In the rows, 128 means zero.
The rows of Z fall into 3 groups, which share some directions, and each row is roughly a mix of its group's hidden directions, except some rows that fit no group.
Z (140 x 14):
[[112 150 160 191  84 110 141 137 179 153 144 161 128 124]
 [138 157 151  98  98 106 129 128  42 122 126 146 109  96]
 [122 151 167 132 125 123 135 128 191  63 103 143 146 163]
 [145 110 127 133  70  99 157 105 103 178  80 152 140 108]
 [137 175 116 176 137 134 156 158 186 119 174 110 148 123]
 [147 117 121 147 129 178  85 154 110 153 201 111 114 133]
 [109 131 150 182 121  91 130 186 160 145 162 154 108 152]
 [166  98  99 117 163 132  81 116  86 112  79  92 135 137]
 [157 155  95 143 121 117 142 186 175 121  76 146 144 151]
 [158 111  79  93 138 151 128  83  75 143 113  98 134  92]
 [111 153 160 171  88 111 176  97 161 119 107 172 123 111]
 [116 147 119  87 169 169  96 148  69 150 157 125 159 134]
 [182 162 120 103 123 137 182 166 142 136 167 150 127  90]
 [ 76 142 152 187 125 132 114 164 149 131 184 154 134 140]
 [194 147  95 108 133 125 180 145 149 129 117  86  93 125]
 [126 143 109 163 123  97 156 141 155 112 106  88  52 143]
 [159 112 108 141 128  82 127 174 118 135 160 185  78 128]
 [137 121 154 190 142  84 152 174 143 135 162 160 108 150]
 [180  81 102 101 107 128 133  98  63 151 125 131 137 110]
 [168  96  98 123 133 135 179 157 102 148  91 128  94  82]
 [102 161 140  97 154 157 115 183 128 135 180  85 112 146]
 [118 166 157 104 165 136  66 128  83  96 132 162 131 145]
 [110  86 122  93 154 107 123  86  72  80 131 150 105 137]
 [ 97  78 126 164 146 153 125 148 190 149 123 104  86 118]
 [126 118  97 183 117 159 109 109 108 161 193 113 133  98]
 [100 141 143 166  81 159 152 156 157 104 185 109 131 102]
 [ 58 121 153 155 150 155 166 114 132 140 155 180 127 122]
 [103 140 162 166  89 121 127  90 145 110  98 181 170 144]
 [199 140 117 132 182 104 136 105 111 109  99 114  86 126]
 [ 87 142 137 143 167 175 120 136 166 144 172 147 181 128]
 [166 150 121  56 107 116 155  91 128 126  91 131 103  96]
 [126  96 145 165 164 156  81 173 113 121 175 122 143 162]
 [ 62 140 122 129 145 126 135 141 209 132 142 125  96 127]
 [117 152 139 145 152 136 154 115 123 127  78 154 200  86]
 [163 189 138 148  73 106 144 107 130  91  89 123 133 145]
 [ 68 100 123 163 145 172  78 125  90 134 138 132 155 129]
 [105 163 162 111 160 156 135 129  58 109 152 170 114 123]
 [ 54 160 146 154 107 162 134 142 164  92 158 130 129 127]
 [101 105 122 169  92 128 144  90 156 112  54 129 144 119]
 [ 86 153 146  99 145 125 157 151 198 112 159 141  93 119]
 [115 139  91 139  89  99 164 112 123 165  68 167 131 102]
 [117 127 161 154  96  58 169 122 159 147 112 155  96 133]
 [130 130  94 167 145 160 152 123 124 109  70 114 186 158]
 [ 84  91 104 107 123 175 132 147 153  88 115  76 152 139]
 [115 147 124 126 145 185  70 161 138 142 119 124 185 153]
 [110  75 101 189 131 108 133 107  84 120 147 161 113 154]
 [ 72  96 123  80 121 177 119 172 113 120 151 104 140 110]
 [135  73 145  95 119 129  68 135 136 117 122 146 191 139]
 [112 167 152 150 134 125 176  91 204 116 145 127 133 130]
 [ 89 115 127 135 104 151 113  76  80 164 162 175 121 134]
 [ 84 135 142 190 120 110 146 106 150  99 115 181 165 123]
 [164 106 128  79 145 128 136  85  72 146 101 130 131  81]
 [129 163 110  78  77  93 144 172  91 132 151 126 149 149]
 [135 122 144 210 163 117 107  92 126 131 124 161 104  96]
 [111 145 110 142 106  95 131 168 190 107  76 142 135 165]
 [141 164 121 121 126 132 151 161  46 130  90 134 119  92]
 [ 65 127 161 148 165 138 125 114 175 119 146 158 175 129]
 [159  77  94 127 126 141  96 132  98 150 181 141 178 127]
 [139  98 134 118 153 115 137 176  89 179 126  88  97 170]
 [117  73 132 135 119  67 147  66 121 111 129 127  92 134]
 [118 102 131 101 128 123 101 164  81 142 166 171  72 150]
 [127 103 150 120 130  56 153 137 104 183 103 144 102 105]
 [ 78 132 131 174  72 139 162 101 143 117  79 135 139 115]
 [127 123 108 143 107  69 182  73 121 142 116 137 104  93]
 [133 113 101 109 195 139 134 121  62 170 134 127 109 144]
 [190 136 122  56 136 111 154 160 121 133 157 106 115 139]
 [150 208 109 123 119 108 135 139 117 103 115  88 100 169]
 [116 152 140  69 102 146 169 100 108 128 120 114  74 164]
 [123  81 159 190 130 127 102 154 107 146 159 169 123 161]
 [183 125 131 130 121 107 170 138 205 106 121 102 132 113]
 [107 108 122 183  88 144 137 137 191 122 166 103 156 129]
 [167  89  98  74 143 134 132 130  77 149 105 101  91 127]
 [ 93 129 124 115 128 130  86  60 121 133 143 121 128 197]
 [104 161 134 142 152  94 127 174 180  91 138 102  88 153]
 [184 126 109 103 142 120 160 178  82 123 120 129 152  82]
 [168 124 133 165 170 104  63  93 135 107 100 143 140 148]
 [158 170 130 100 107 195 155 144 129 171 113 139 109  99]
 [168 151 108  65 165 134 129 119  84 127 145 102 166 147]
 [ 91 132 150  75 130 103 144  59 124 101 123 100 120  99]
 [ 85  87 128  97 131 181 121 153 100 126 166 124 176 145]
 [104 163 159 129  41 132 154 135 111 118 118 149 141 101]
 [123 122 132 128 152 171 159  92 150 114 158 167 197 110]
 [138 129  91  84 125 177 129 103 103 135 110  58 123 149]
 [145 120 110  71 171 115 106 158 144 122 116  93  74  98]
 [165 128 132 186 172 136 148 176 121 125 115 162 170 139]
 [181 116 123  78 158 117 152 105  85 121 127  99 174 107]
 [119  98 164  69 116 126 102 113 112 125  60 157 114 130]
 [128 124 133  81 147 123 127 132  46 124  95 163 158 111]
 [120 116 123  83 166 183  95 183 153 150 114 147 144 141]
 [168  97 174 190 144 100 122 136 150 141 176 116 128 122]
 [141 124 159 146  91 116 157  78 147 122  69  93 101 102]
 [122  86 134 105 131 182  71 118 146 156  84 112 149 148]
 [ 82 132 179 189 138 148 123 136 137 124 183 130 146 148]
 [118 186 155 142 106 138  78 110 113 111 101  81 160 152]
 [133 163 122 168 125 116 163 120 179 117 197 140 157 129]
 [112 156 111  91 159 146 109 210 120 161 126 106 139 126]
 [ 95 125 160 132 118 159  94  91  95 139 100 157 192 119]
 [ 98 107 115 170 148 131 115 123 118 126 202  73 117 143]
 [173 167 109 118  89 101 153 121 194 121 104 134 116 101]
 [134 150 140  85 136 165 137 159 120  70 175 106 152 162]
 [176 176  90 110 111 156 138 162 155  97 134 170 107 137]
 [132 182 141 146 134 128  98 104 130 180 122 112 146 195]
 [144  92 136 116 136 150 125  77  93 147  84  66 138 106]
 [123 117 113 150 222 139 130 120 124 139 156 126  83 126]
 [113 156 182 161 117  98 154 162 186 126 108 154 139 149]
 [140 161 138 118 112 109 159 140 209 112 157 146  89 143]
 [185 107 107 146 169  84 106 104 141 149  90 119  93 112]
 [159 133  83  84 173 157 138 110  95  77 123 103 139 126]
 [ 91 140 135  54 142 174 101 120 102 102  99 118 147 138]
 [189 136 146  80 106 104 106 140 157  88 128 125 166 158]
 [ 88 129 120 157 141 134 113  82 117  93 168 155 164  76]
 [101 131 135 144 134 135 121 164  78 147 190 116  89  83]
 [ 65 100 126 136 127 131 179 123 168 161 115 146  99  92]
 [ 67 140 171 145 109 142 117 125 141 127 161 188 162 136]
 [134 123 108 158 123 142 156 146 173 147 126  87  51 121]
 [197 135 130 114 105  87 126  99  92 140  78 145 146 145]
 [142 147 134  96 118 169 117 179  81 148  74 148 123  99]
 [ 60 151 159 157 118 128  80 134 108 116  84 118 102 143]
 [102 102 146 107 144 130 130  69  97 131  74  98 171 108]
 [100 124 141  84  67 144 150 140  84 151 127 151 174 139]
 [179 167 114  98 127 103 156 158 158 111 166  97  88 138]
 [ 73 142 167 166 124 121 132 102 169 110  70 118 107 133]
 [ 57 124 137 118  88 183 145 144  91 110 128 126 150 113]
 [134 154 128 130 134  93 152 127 105 206 154 162  88 114]
 [115 145 116  92 155 159 142  91  70 143 128 122 155  70]
 [106 110 143 157 101 135 141 157 158 141 169 126  96  54]
 [ 97 124 126 188 105 166 116 153 172 147 129 179 151 121]
 [199 133 114  92 142 142 151 161  92 135 136 149  83 146]
 [146 122 140 113 145 143  61 165 148  81 174 103 142 125]
 [ 96 164 121 196 114 165 144 115 131 100 156 108 149 165]
 [ 88 136 154  79 174 119 116 142 154 146 166 181 119 143]
 [122 100 149 121 137  76 146 140 182 102 167 119  74 120]
 [136 172 143 132 109 119 130 115 171 110 180 170 184 145]
 [136 108  84  79 167 107 121 160  67 125 122 153 104 120]
 [ 94 154 150 172  92 151 120 129 184 106 169 125 122 164]
 [ 78 148 184  82 147 132 156 126 122 103 116 105 116 173]
 [108 135 142 187 102 106 141 127 194 116 155 110  85 124]
 [126 156 138 161 169 138 146 140 176  97 192 119  95 128]
 [109 113 113 161 113 113 125 147 213 151 158 103 108 105]
 [ 94 148 120 189 112 101 126 120 184 108 140 119  96 169]]
Here is one row of each group, with its name. Which group are the others in?
[ 76 110 121 151  87 117  87  88 136 114 177 157 109 111]  R
[ 65 136 141 169 158 136 123 170 189 120 138 137 113 133]  J
[182 129 118  94 105  73 156 118 165 145  80 123 113 128]  U

[113 134 102 131  89 102 165  77 124 128  70 172 131 106]  R
[169 133  94 166 179 144 136 131 122 110 158  70  96 135]  U
[124 162 149  94 110 163 126 151 166 152 115  58 125 158]  R
[124 102 118  64 167 150 101 171  79 145 109 129 108 128]  J
[149 187 130 112 140 127 176 121  71 117 113 128  79 122]  U
[174  93 130 101 103  91 157  86 174 119 164 152 130 132]  J
[130  77 104 105 171 135 139 134 185 132 153 108 156 173]  U
[ 81 117 117 137  60 169 147 135 117 106 102  94 161 121]  U
[105 126 143 118 109 138 152 167 186 132 205 127 133 122]  U
[150 144 112 155 123 144 147 110 189 124  64  88 133 155]  J
[122 147 179 141 107 101 172  78 164 102  90 127 129 101]  J
